Rows are one point carried round by a steady rotation, each followed by how many ticks it has turned.
The counts run from 0 to 747.
[184  95  99  95 118 126 120 126 168 183 117 147 128 159 137  99  91 139
 108 125 203 142 119  77 127 113 115 108 133 100 136  97 124 129 111 153
 143 133 127] : 541
[176 100 144 111 126 169 158  88 131 178 132 118 136 153  94 107  75 176
 102 113 173 178 140 108 118 129 159 106 148 102 103 125 147 126 143 153
 116 130 115] : 302
[158  87 115  99 128 144 110 114 115 166 144 154 127 146 116 121  89 141
 116 147 181 142 147  74 102 114 109  58 123  96 102 103 142 159 119 147
 155 128 118] : 686
[151  96 156  98  93 189 146 100 151 144 128  84 122 152 124 115  99 145
 109 108 174  90 127 114 103  87 155 108 137 125 144 114 157 108 144 148
 110 176 120] : 631
[144  94 128 109 124 149 131  95 109 184 127 127 112 106 153 144 112 115
 136 119 175 114 148  55 121 150 124 119 185 146  89 109 135  89 123 127
  95 154  96] : 595
[156  85 144  96 123 165 141 107 138 185 119 101 101 127 127 103 105 133
 117 122 170 140 152 109 130 116 189 120 167  97 123 141 174 106 148 137
 136 145  94] : 636
[130  95 111  99  87 140 134 105 150 155 147 136  99 144 157 132 139 127
 154 115 193 114 141  68 120  72 124  78 128  90 113 132 133 112  98 149
 146 155 106] : 93
[141 104 128  99 133 117 165  97 116 149 131 111 112 150 139 165 107  88
 156 113 175 142 155  80 129 126 162  65 134 100 115 113 155  94  99 139
 104 116  93] : 578
[172  75 124 106 123 143 151 144 151 181 113 134  93 162 154 144 141 119
 118 135 157 104 156  77 151 120 139 100 138 131  99 111 130  81 145 148
 115 146  86] : 249
[125  65 109  96 124 146 153  87 147 154 150 119 102 139 108  97 128 175
 111 116 194 119 121  83  94 111 108 101 119 113 124 102 132 131 124 154
 152 171 126] : 81
[162  59 108 118 135 124 122 101 116 206 132 134 116 134 119 137 118 118
 120 149 153 100 123 102 117 140 163  87 165 114  89 133 154  99 132 162
 138 120  94] : 609
[160  82 158  80 125 122 142 112 137 177 143  97 142 145 104 127  81  95
 111 105 177 112 123 113 119 111 163 119 137 107 134 140 178  85 114 163
 125 128 134] : 389
[173  66 108 118 104 103 136 134 158 164  84 110 130 133 154 117 101 111
 119 122 181 111 117  83 118 129 133  84 140 113 139 108 167 113 153 144
 147 129 106] : 22
[173  83 150 104 142 151 153 114 133 190 159 115 117 146 125 107  97 164
  70 130 184 141 130 110 133 135 134 123 135 136 128 115 166 111 163 148
 122 130 144] : 157
[150  72 100  74 126 135 171 111 160 196 147 127 115 132 146 119 146 130
 113 148 174 118 117  79 118 131 145 134 156 137  96 113 134  83 146 124
 117 147 117] : 4
[155  84 136 100 101 135 139 129 126 152 152 106 102 145 124 140 111 124
 131 144 160  77 136  97 103 101 125  57 128 122 129  91 171 118 146 176
 137 155 116] : 240
[135  92 124  95 103 148 124  93 105 173 139 117 125 109 163 156 121 109
 125 125 158 105 131  66 104 132 125 110 176 144  95 115 128  86 115 140
  98 172 100] : 596
[143  98 116 107 125 133 108 101 131 158 137 124 160 125 147 145  94  95
 127 139 194 114 114  70  86 113 106  55 134 116 114 121 164 124 150 129
 143 128 125] : 355
[151  83 118 122 102 158 123 122 153 133  82 114 135 156 158 140 132 164
  97  97 180 143 127  74 115  86 107  91 113 120 126  97 125 107 105 161
 124 147 106] : 657
[151  62 103  60 115 137 149 125 149 156 120 123 139 145 171 152 126  93
 108 154 169 109 117  96 108 102 124  86 117 112 114 106 147 100 137 126
 142 136 110] : 727
[142  70 127 113 120 145 115 101 123 191 109 119 168 146 171 148 114  95
  85  97 168 130 138  91 126 121 143 109 132 106  99 156 145  96 121 123
 126 118 105] : 508
[127  92  91  92 100 108 149 101 136 154 150 110 103 104 160 138 137 130
 131 119 198 140 117  69  98 104 117  95 131 109 128  93 161 104  90 141
 132 139 115] : 569
[137  85  86 100 121 102 159 108 136 169 135 114  87  97 151 120 128 133
 136 128 202 154 131  72 114 127 120 107 139 114 122  92 161 106  99 131
 141 136 107] : 568
[134 114  99  90 131 138 122  88 125 161 129 114 108  98 160 121  85 115
 117 135 189 164 119  82  88 112 139  75 172  93 133 107 144 121 112 130
 140 151  98] : 194
[142 118 142 108 138 161 114 101 110 159 166 132 141 159 107 145  99 126
 130 130 193 132 150  81 106  89 132  58 111 115 108 113 149 142 112 169
 111 130 132] : 689
[176 114 131  99 149 151 174 117 148 179 121 119 141 162 129 104  74 125
 117 132 192 159 135 108 135 129 153 114 112 105 128 113 124 109 148 165
  92 129 108] : 548
[129  90 131 133 129 129 145  84 149 145 136  85 115 143 123 120 115 161
  91  73 194 146 129  65 100 120 141 102 147 128 156 118 165  88 121 140
 131 145 129] : 415
[140  86  95 104 111 160 109  99 122 173 117 114 157 130 166 152 132  99
 117 157 181  95 111  77  98 100 153 102 149 143 104 101 131 109 111 132
  93 136 107] : 366
[165  88 131 118 120 144 120 131 158 151 111 101 104 123 122 106 106 156
 105 117 184 153 141  88 110  99 135  80 151 100 139 120 191 119 147 153
 166 141 112] : 644
[147  70 124  82 103 119 110 153 154 163 122  99 152 137 125 112 106  99
  83 126 185 116 137  87  94 109 150  91 133 100 140 114 152 114 132 157
 134 167 111] : 397
[148  70 121  83 124 132 127  93 128 172 127 122 123 133 133 139 112 138
  78 111 141 154 119  95 101 126 153 116 186 107 114 130 129  71  92 151
 140 145  96] : 47
[128  94 108  93 123 150 129 100 126 198 160 148 159 157 135 137 136 111
 126 135 196 124 147  65 123 108 141 110 118 108  75 132 108 123 105 136
 109 140 108] : 696
[156  85 128 107 146 110 179  95 142 142 124 104 108 156 112 145  96 125
 143 113 186 149 138  79 122 135 125  71 118 117 129  96 170 101 136 143
 130 102 118] : 575
[144  96 150 106 118 146 127 147 149 148 129  84 143 144 121 135 113 117
  84 106 197 119 138  76 104  97 139 110 125 137 151 103 155  99 122 169
  96 166 130] : 400
[161  61 131  95 117 136 177 103 104 185 142 122  87 129 119 122  94 131
 145 142 151 110 141 115 131 159 143 102 150 110  98 110 155 104 136 159
 115 142  95] : 233
[153  90 147 148 124 164 111  76 123 148 115  91 114 128 143 127  90 140
 112 113 177 116 125 100 108 107 152  72 148 113 138 132 201 116 148 139
 143 128 117] : 271
[142 106 119 108 135 146 189  94 111 169 144  93 101 111 145 137 103 138
 127 145 183 163 132 116 124 129 165  93 127 114 121  96 159 102 135 163
  84 135 103] : 563
[107  78 126 107 143 157 151  72 114 191 137 113 131 126 108 101 126 132
 115 107 191 135 140 102 116 124 171 129 123  97 100 140 126 113 104 161
 114 165 101] : 74
[162  73 105  98 122 114 152 121 146 158  99 136 120 152 146 142  99 115
 145 120 169 127 140  56 119 151 102  82 144 112 110  85 115 104 122 119
 125 139  89] : 583
[188  86 106 112 107 145 133 118 158 149 106 105 142 141 149 131  83 150
  90 124 163 140 117  75  94 134 131  92 177 137 131  83 149 111 158 106
 120 128 117] : 744
[147 117 123 127 126 136 133  99 126 143 128 100 154 154 105 156  87 130
 145 124 190 131 130  80  91 111 147  64 124 127 120  91 142 114 107 180
  84 134 112] : 213
